In the data rows, 500 means zero.
Some points, each followed by its number:
536 559 642 517 454 345 405 630 545 638 511 413 536 306 656 540 302 510 504 514 427 454 475 480 448 463 398 583 428 664 610 438 415 271 460 434 619 427 200 477 442 398 489 418 307 541 348 653 469 591 793 658 529 524 418 579 718 455 442 491 645 0
347 652 559 466 361 488 562 490 355 501 615 732 510 609 465 542 549 411 404 680 568 725 387 399 510 494 688 255 500 554 447 306 684 307 634 409 542 319 321 658 708 491 498 376 399 444 549 303 280 281 575 385 498 549 733 583 501 510 193 442 410 1
568 536 482 466 503 393 439 654 512 333 567 543 657 466 599 618 384 513 515 631 508 577 482 534 358 441 446 501 568 556 512 584 539 682 306 358 606 519 570 548 390 356 367 512 463 527 515 620 545 533 414 660 648 523 353 410 388 436 513 406 423 2
361 584 713 396 404 416 497 347 597 550 547 369 682 314 346 444 716 424 601 304 537 330 541 208 316 585 685 225 629 569 576 628 562 485 356 566 392 349 309 308 718 359 359 563 544 641 743 572 466 453 499 477 419 272 361 351 440 338 215 609 419 3
510 548 558 483 441 390 375 260 469 359 603 389 289 467 664 544 698 516 503 641 545 573 461 515 314 470 493 499 555 545 545 561 459 692 706 691 636 621 575 492 307 755 425 500 444 561 498 625 495 566 443 648 235 629 498 501 760 342 489 513 338 4
530 567 427 425 583 415 330 595 541 364 523 483 667 482 560 607 326 563 582 655 441 518 409 544 419 515 396 543 613 505 479 629 495 246 396 555 665 515 579 441 467 440 387 489 567 504 486 630 527 519 417 564 648 548 435 514 436 442 530 518 418 5
525 590 311 381 465 548 360 550 491 410 587 455 517 530 508 286 372 599 621 699 458 534 489 533 379 527 447 566 251 449 406 636 547 678 355 543 649 515 538 507 354 463 752 547 498 553 544 640 517 525 451 597 612 613 421 521 494 429 574 492 664 6
475 488 286 523 643 429 444 716 556 711 480 351 300 652 545 331 365 317 443 322 396 373 416 569 612 508 385 413 597 575 621 713 558 265 386 675 278 523 612 570 424 643 532 523 445 434 445 583 615 405 756 639 305 532 574 514 360 587 500 448 407 7
489 583 475 456 564 379 364 380 537 325 559 451 379 525 652 498 323 535 524 630 474 454 480 508 397 498 449 557 582 544 586 495 446 699 381 373 243 481 640 500 388 346 408 477 600 540 403 576 551 531 382 581 636 601 472 594 346 349 488 516 465 8
435 510 660 605 364 473 473 362 500 507 384 542 595 665 531 425 455 467 535 308 484 380 639 544 685 503 524 436 655 580 583 282 564 278 375 349 342 539 600 662 706 333 385 602 494 594 473 275 642 464 356 597 661 593 504 361 347 463 540 481 753 9
546 577 452 424 543 792 376 760 572 704 574 469 324 440 528 604 309 457 517 669 484 504 362 524 370 512 356 538 488 627 481 588 508 238 399 431 598 465 597 502 496 321 462 452 563 440 402 624 535 542 400 615 615 475 433 532 397 460 524 437 497 10
403 550 653 296 528 539 699 391 591 593 524 480 414 724 512 524 273 654 573 442 446 429 536 611 456 616 386 529 349 357 355 373 510 658 502 595 716 461 527 433 400 742 454 544 272 522 590 475 532 407 442 403 275 238 508 596 506 374 597 550 519 11
517 552 458 453 475 375 428 716 525 354 600 502 712 468 585 556 332 507 530 676 457 500 461 523 368 491 433 511 584 546 502 620 527 660 375 370 642 522 588 491 385 365 405 496 493 509 475 626 497 524 399 628 649 550 431 505 399 410 522 446 397 12
439 495 679 726 537 407 674 578 605 457 578 437 601 686 227 423 322 418 515 309 477 470 471 574 458 556 782 530 269 398 524 682 421 620 451 472 661 535 552 325 485 685 479 500 396 416 624 372 529 408 415 364 293 617 607 718 500 389 638 608 658 13
584 504 652 366 426 494 618 353 481 348 275 531 618 723 304 664 308 596 477 531 599 599 702 555 458 409 580 447 671 526 639 470 536 579 694 629 627 676 509 495 629 443 599 538 631 242 590 566 502 570 742 317 631 567 694 437 338 713 479 322 563 14
456 565 586 453 476 426 370 461 580 299 269 545 345 485 202 497 678 592 502 547 421 323 417 509 446 510 402 572 547 534 578 446 427 569 484 394 284 456 564 442 527 423 394 444 471 575 343 521 467 504 332 604 674 576 760 581 729 362 531 413 429 15
453 586 471 399 630 682 444 367 536 706 479 730 521 348 265 691 462 688 275 501 460 441 463 545 426 668 347 623 399 372 528 489 618 246 469 471 698 422 404 584 583 464 406 555 379 430 665 267 506 451 730 254 668 443 458 320 658 474 277 526 551 16
557 492 574 504 491 719 460 458 438 589 675 337 559 402 697 537 728 387 419 522 529 617 448 542 705 385 462 413 413 629 673 452 506 648 634 540 584 617 194 549 428 639 316 425 476 492 407 577 473 525 377 349 280 562 381 598 754 371 506 505 482 17
570 471 460 587 484 482 536 514 452 326 607 552 584 382 576 624 445 511 531 314 520 640 542 549 757 422 479 477 606 599 432 281 628 268 707 397 585 553 517 570 315 396 730 535 419 489 563 261 506 555 489 248 634 497 384 361 464 443 491 346 754 18
383 258 698 457 639 502 649 413 478 523 414 299 325 649 410 390 583 567 530 563 422 582 597 238 698 501 460 454 386 691 720 400 548 657 363 322 492 465 306 406 589 655 347 637 574 478 644 325 389 340 724 367 508 303 442 289 645 407 628 412 301 19
537 607 349 712 455 376 285 310 540 458 335 395 482 408 305 572 398 382 222 731 373 438 555 458 730 520 726 632 364 274 317 601 605 445 459 599 649 320 624 563 676 350 715 339 566 323 708 370 516 633 481 623 512 452 546 299 493 760 477 375 751 20
518 565 492 427 458 770 431 324 478 381 585 505 715 492 620 588 379 455 510 608 526 602 584 542 330 459 498 472 667 516 608 551 497 637 688 701 641 635 609 529 734 364 704 505 407 595 553 614 522 571 768 653 657 561 432 552 355 777 502 457 366 21
477 460 434 473 525 375 724 665 485 715 252 352 299 325 595 634 702 495 572 657 524 501 314 482 378 500 434 567 504 565 483 526 476 643 738 414 610 523 564 483 540 758 370 490 608 398 450 446 465 557 421 646 629 435 419 553 468 419 647 447 436 22
503 538 579 345 547 374 340 321 459 365 238 769 392 416 648 637 656 609 535 524 458 455 506 539 446 495 462 539 571 483 598 488 360 621 406 367 634 478 591 368 460 421 449 456 594 578 424 418 396 525 763 520 667 654 419 708 396 368 550 588 485 23
604 457 317 548 385 533 575 516 396 644 339 484 672 393 234 481 677 695 610 509 539 729 411 478 535 429 583 592 601 513 353 384 585 612 696 418 451 481 477 456 723 694 541 528 541 588 568 645 400 294 527 320 553 481 589 430 606 778 435 658 392 24
New points follow, each followed by the numbers of its three nearest points above, looking only along the 5 directions in which the numbered points spread most, nearest first.
554 280 611 772 432 628 409 441 603 416 389 535 468 603 611 605 420 578 455 478 562 473 493 475 427 406 409 542 519 274 352 349 425 329 479 426 264 475 260 585 317 336 534 477 357 576 319 362 630 579 719 595 517 637 460 481 627 746 381 594 304 -> 18 5 0
503 442 298 532 642 379 415 602 523 317 522 432 341 670 657 374 450 312 439 342 484 470 539 578 672 436 420 407 547 591 606 267 569 686 323 666 246 614 620 598 417 622 404 471 411 453 451 543 581 369 358 623 314 577 518 530 751 474 548 479 368 -> 22 11 7
382 284 635 476 342 774 387 335 622 336 251 654 535 368 676 546 713 421 198 373 395 684 377 524 729 698 781 312 673 346 563 649 531 605 726 706 242 727 624 495 740 495 691 417 533 671 307 654 261 292 785 622 560 356 430 600 577 754 573 683 515 -> 24 14 21
409 300 469 423 397 506 740 653 429 715 379 402 452 701 426 646 342 397 614 393 472 640 474 606 733 485 614 516 583 484 443 319 438 290 627 721 475 603 532 368 374 438 732 673 428 473 620 391 545 644 511 578 311 581 395 578 533 418 558 309 374 -> 11 7 18
562 461 499 568 645 380 507 543 426 704 651 512 706 287 713 264 489 400 552 549 579 620 508 534 307 397 534 514 553 587 544 545 545 704 650 722 569 544 549 530 337 454 712 532 588 535 479 668 555 590 421 236 632 517 341 400 421 408 496 427 461 -> 22 6 5
453 416 549 500 348 621 387 402 410 394 485 429 501 308 271 270 590 701 615 327 510 529 509 555 396 515 558 540 692 388 328 646 501 637 357 433 531 440 440 423 456 440 656 573 437 543 523 511 357 537 597 571 331 633 739 590 576 365 609 386 602 -> 15 23 22
442 282 413 490 386 374 694 480 591 707 596 612 646 730 473 297 416 699 502 640 672 342 341 400 464 757 678 502 329 554 369 429 494 335 650 612 266 562 382 583 675 450 549 385 420 444 436 466 645 657 572 387 246 600 452 720 508 361 274 703 503 -> 11 7 18
591 690 507 402 718 540 541 744 516 597 579 621 430 359 470 425 298 359 205 567 700 680 678 531 461 503 578 544 299 516 386 594 520 657 748 538 625 558 537 588 556 594 687 568 330 277 553 488 685 688 455 640 484 584 678 637 359 627 419 359 616 -> 6 18 20
575 508 699 572 406 368 348 290 331 422 640 500 628 604 245 491 407 356 214 356 546 723 428 517 459 504 632 230 329 257 446 462 243 553 714 412 258 368 218 506 691 600 458 543 615 589 679 663 275 633 434 246 256 662 485 465 701 753 573 647 760 -> 24 1 14
737 388 655 423 551 547 663 647 545 549 549 746 549 735 226 326 325 511 487 356 487 343 651 195 746 575 441 490 284 405 544 342 413 630 529 461 257 460 504 463 488 717 437 583 390 555 483 370 611 363 409 457 337 286 481 292 387 342 621 613 607 -> 13 11 19
